In the data rows, 128 means zero.
Here are some points, one per row:
np.array([138, 151, 144, 125, 113, 140, 163, 117, 167, 100, 119, 144, 147, 168,
          115, 126, 118, 129, 123, 104, 142, 87, 149, 112, 107, 112, 153, 87,
          147, 129, 127, 123, 112, 130, 121, 140, 81, 143, 137, 134, 191, 159,
          163])
np.array([104, 149, 122, 98, 137, 116, 154, 87, 164, 120, 128, 141, 114, 134,
          143, 118, 113, 114, 131, 144, 127, 165, 61, 122, 168, 139, 182, 124,
          130, 123, 120, 123, 163, 146, 143, 130, 91, 147, 171, 133, 164, 137,
          141])
np.array([166, 120, 129, 102, 77, 162, 133, 134, 109, 139, 126, 153, 101, 106,
          123, 117, 135, 108, 147, 149, 116, 153, 106, 116, 71, 123, 95, 113,
          148, 106, 114, 119, 107, 121, 121, 109, 112, 126, 141, 104, 151, 133,
          105])
np.array([112, 148, 120, 130, 120, 151, 44, 118, 100, 141, 133, 48, 128, 136,
          129, 136, 107, 131, 126, 120, 104, 106, 120, 130, 116, 101, 118, 162,
          125, 117, 53, 93, 144, 94, 138, 162, 122, 161, 158, 120, 101, 86,
          145])
np.array([129, 136, 165, 141, 143, 124, 136, 145, 124, 175, 188, 120, 126, 172,
          157, 159, 158, 143, 145, 127, 122, 116, 109, 128, 122, 149, 142, 132,
          134, 155, 151, 101, 135, 111, 117, 129, 122, 108, 130, 157, 146, 168,
          122])
np.array([129, 113, 139, 143, 158, 108, 133, 134, 129, 91, 131, 127, 148, 159,
          158, 98, 104, 159, 200, 146, 127, 147, 148, 141, 99, 135, 141, 101,
          130, 73, 138, 89, 120, 123, 151, 123, 112, 120, 106, 120, 114, 114,
          98])
np.array([92, 119, 69, 127, 125, 147, 145, 112, 104, 127, 136, 161, 151, 187,
          135, 115, 152, 94, 163, 91, 157, 139, 125, 109, 109, 138, 162, 128,
          164, 151, 149, 133, 165, 102, 106, 108, 163, 82, 97, 114, 141, 133,
          125])
np.array([134, 102, 143, 127, 127, 100, 65, 145, 182, 129, 122, 157, 89, 124,
          82, 171, 132, 106, 128, 115, 65, 121, 176, 139, 155, 117, 105, 108,
          130, 140, 143, 126, 138, 140, 121, 100, 111, 92, 129, 128, 132, 107,
          144])
np.array([136, 130, 132, 107, 116, 171, 116, 141, 104, 127, 111, 90, 122, 121,
          132, 121, 117, 117, 123, 135, 115, 137, 109, 170, 182, 107, 97, 123,
          72, 129, 169, 134, 138, 143, 80, 165, 122, 111, 98, 169, 110, 125,
          125])
np.array([124, 119, 142, 148, 131, 145, 126, 150, 151, 110, 164, 87, 158, 123,
          120, 151, 103, 140, 146, 147, 145, 135, 131, 103, 138, 149, 98, 154,
          126, 113, 124, 172, 138, 157, 140, 103, 118, 131, 138, 77, 156, 130,
          162])
np.array([146, 110, 133, 117, 144, 108, 96, 124, 134, 127, 128, 141, 124, 87,
          118, 106, 122, 113, 91, 150, 238, 121, 158, 117, 108, 84, 148, 156,
          115, 123, 183, 146, 159, 95, 144, 119, 154, 152, 134, 109, 109, 154,
          128])
np.array([124, 112, 184, 117, 117, 123, 138, 134, 132, 128, 123, 112, 114, 110,
          114, 113, 121, 102, 143, 145, 117, 155, 142, 147, 111, 149, 144, 129,
          139, 169, 104, 126, 111, 119, 150, 167, 167, 82, 98, 116, 129, 145,
          133])
np.array([126, 66, 95, 133, 103, 136, 166, 101, 144, 172, 136, 157, 133, 99,
          145, 129, 105, 135, 134, 100, 139, 75, 114, 157, 164, 123, 134, 140,
          161, 113, 148, 118, 130, 151, 131, 173, 101, 123, 103, 123, 115, 158,
          160])
np.array([89, 120, 103, 99, 147, 113, 142, 209, 149, 155, 115, 142, 147, 125,
          142, 108, 150, 123, 151, 148, 167, 140, 132, 122, 138, 91, 144, 114,
          142, 141, 94, 126, 89, 139, 119, 119, 122, 122, 158, 148, 130, 152,
          120])
np.array([136, 152, 136, 118, 120, 143, 144, 120, 103, 142, 116, 153, 105, 140,
          126, 111, 136, 123, 140, 146, 137, 95, 105, 102, 121, 138, 147, 135,
          142, 103, 126, 134, 103, 135, 151, 134, 125, 127, 101, 156, 134, 1,
          144])
np.array([135, 132, 154, 139, 147, 127, 118, 109, 177, 149, 119, 129, 144, 122,
          169, 134, 161, 132, 112, 104, 153, 126, 131, 148, 116, 147, 74, 121,
          164, 146, 90, 170, 158, 112, 121, 115, 128, 144, 105, 166, 99, 130,
          110])
np.array([163, 141, 120, 118, 108, 105, 136, 131, 113, 126, 111, 105, 143, 91,
          162, 158, 129, 125, 108, 152, 92, 96, 173, 135, 148, 113, 143, 119,
          108, 115, 82, 139, 163, 130, 120, 126, 157, 147, 96, 94, 142, 139,
          102])
np.array([160, 120, 103, 124, 56, 108, 124, 99, 149, 121, 116, 111, 138, 111,
          118, 160, 121, 146, 149, 144, 109, 152, 133, 152, 117, 138, 168, 134,
          114, 155, 149, 134, 122, 136, 114, 70, 133, 152, 157, 171, 85, 126,
          127])
np.array([140, 119, 129, 145, 177, 135, 111, 100, 101, 142, 109, 151, 139, 125,
          119, 144, 140, 114, 147, 95, 121, 111, 135, 123, 112, 143, 97, 134,
          42, 158, 123, 123, 115, 149, 147, 134, 156, 158, 152, 110, 148, 133,
          116])
np.array([137, 130, 150, 101, 151, 92, 119, 146, 133, 133, 144, 128, 207, 119,
          89, 125, 110, 155, 30, 111, 79, 131, 97, 149, 101, 107, 122, 148,
          135, 129, 146, 150, 145, 139, 101, 109, 127, 136, 142, 96, 117, 119,
          114])
np.array([102, 97, 149, 101, 115, 130, 138, 118, 84, 78, 162, 128, 102, 140,
          133, 142, 152, 128, 118, 114, 126, 122, 127, 92, 188, 161, 113, 93,
          136, 141, 139, 116, 100, 132, 151, 133, 129, 131, 129, 117, 103, 92,
          62])
np.array([114, 106, 105, 152, 113, 131, 144, 128, 117, 112, 137, 133, 98, 145,
          153, 112, 115, 154, 105, 123, 130, 183, 115, 106, 120, 124, 129, 124,
          101, 154, 124, 104, 80, 122, 152, 107, 131, 119, 87, 130, 135, 135,
          161])
np.array([137, 129, 97, 196, 108, 114, 144, 128, 115, 124, 102, 93, 114, 119,
          93, 95, 154, 88, 118, 136, 102, 127, 122, 126, 128, 98, 114, 137,
          127, 121, 140, 161, 121, 126, 164, 162, 121, 135, 150, 137, 120, 145,
          115])
np.array([116, 255, 97, 123, 178, 149, 123, 122, 148, 105, 125, 134, 94, 140,
          125, 68, 124, 140, 133, 128, 123, 117, 134, 121, 132, 192, 128, 141,
          125, 113, 139, 114, 96, 131, 131, 131, 174, 117, 117, 114, 92, 141,
          139])
np.array([111, 122, 139, 168, 168, 121, 139, 148, 68, 126, 100, 153, 113, 97,
          100, 183, 121, 179, 89, 124, 147, 144, 149, 135, 130, 121, 104, 144,
          141, 83, 126, 127, 147, 118, 66, 131, 118, 133, 170, 155, 136, 136,
          138])
Along one direction, these points spread out more than along any other. Take the direction at right angles to it along which they spread out most. Go by this last direction. Where along it does each point below lie, from 0 to 99? The average is 50, and the first point in the table lies past the average. One standard deviation of the points above along it is 16.
np.array([163, 141, 120, 118, 108, 105, 136, 131, 113, 126, 111, 105, 143, 91,
          162, 158, 129, 125, 108, 152, 92, 96, 173, 135, 148, 113, 143, 119,
          108, 115, 82, 139, 163, 130, 120, 126, 157, 147, 96, 94, 142, 139,
          102]) 44
np.array([146, 110, 133, 117, 144, 108, 96, 124, 134, 127, 128, 141, 124, 87,
          118, 106, 122, 113, 91, 150, 238, 121, 158, 117, 108, 84, 148, 156,
          115, 123, 183, 146, 159, 95, 144, 119, 154, 152, 134, 109, 109, 154,
          128]) 72
np.array([111, 122, 139, 168, 168, 121, 139, 148, 68, 126, 100, 153, 113, 97,
          100, 183, 121, 179, 89, 124, 147, 144, 149, 135, 130, 121, 104, 144,
          141, 83, 126, 127, 147, 118, 66, 131, 118, 133, 170, 155, 136, 136,
          138]) 59
np.array([160, 120, 103, 124, 56, 108, 124, 99, 149, 121, 116, 111, 138, 111,
          118, 160, 121, 146, 149, 144, 109, 152, 133, 152, 117, 138, 168, 134,
          114, 155, 149, 134, 122, 136, 114, 70, 133, 152, 157, 171, 85, 126,
          127]) 55
np.array([137, 129, 97, 196, 108, 114, 144, 128, 115, 124, 102, 93, 114, 119,
          93, 95, 154, 88, 118, 136, 102, 127, 122, 126, 128, 98, 114, 137,
          127, 121, 140, 161, 121, 126, 164, 162, 121, 135, 150, 137, 120, 145,
          115]) 43
np.array([136, 130, 132, 107, 116, 171, 116, 141, 104, 127, 111, 90, 122, 121,
          132, 121, 117, 117, 123, 135, 115, 137, 109, 170, 182, 107, 97, 123,
          72, 129, 169, 134, 138, 143, 80, 165, 122, 111, 98, 169, 110, 125,
          125]) 37
np.array([116, 255, 97, 123, 178, 149, 123, 122, 148, 105, 125, 134, 94, 140,
          125, 68, 124, 140, 133, 128, 123, 117, 134, 121, 132, 192, 128, 141,
          125, 113, 139, 114, 96, 131, 131, 131, 174, 117, 117, 114, 92, 141,
          139]) 21
np.array([89, 120, 103, 99, 147, 113, 142, 209, 149, 155, 115, 142, 147, 125,
          142, 108, 150, 123, 151, 148, 167, 140, 132, 122, 138, 91, 144, 114,
          142, 141, 94, 126, 89, 139, 119, 119, 122, 122, 158, 148, 130, 152,
          120]) 69
np.array([129, 113, 139, 143, 158, 108, 133, 134, 129, 91, 131, 127, 148, 159,
          158, 98, 104, 159, 200, 146, 127, 147, 148, 141, 99, 135, 141, 101,
          130, 73, 138, 89, 120, 123, 151, 123, 112, 120, 106, 120, 114, 114,
          98]) 44
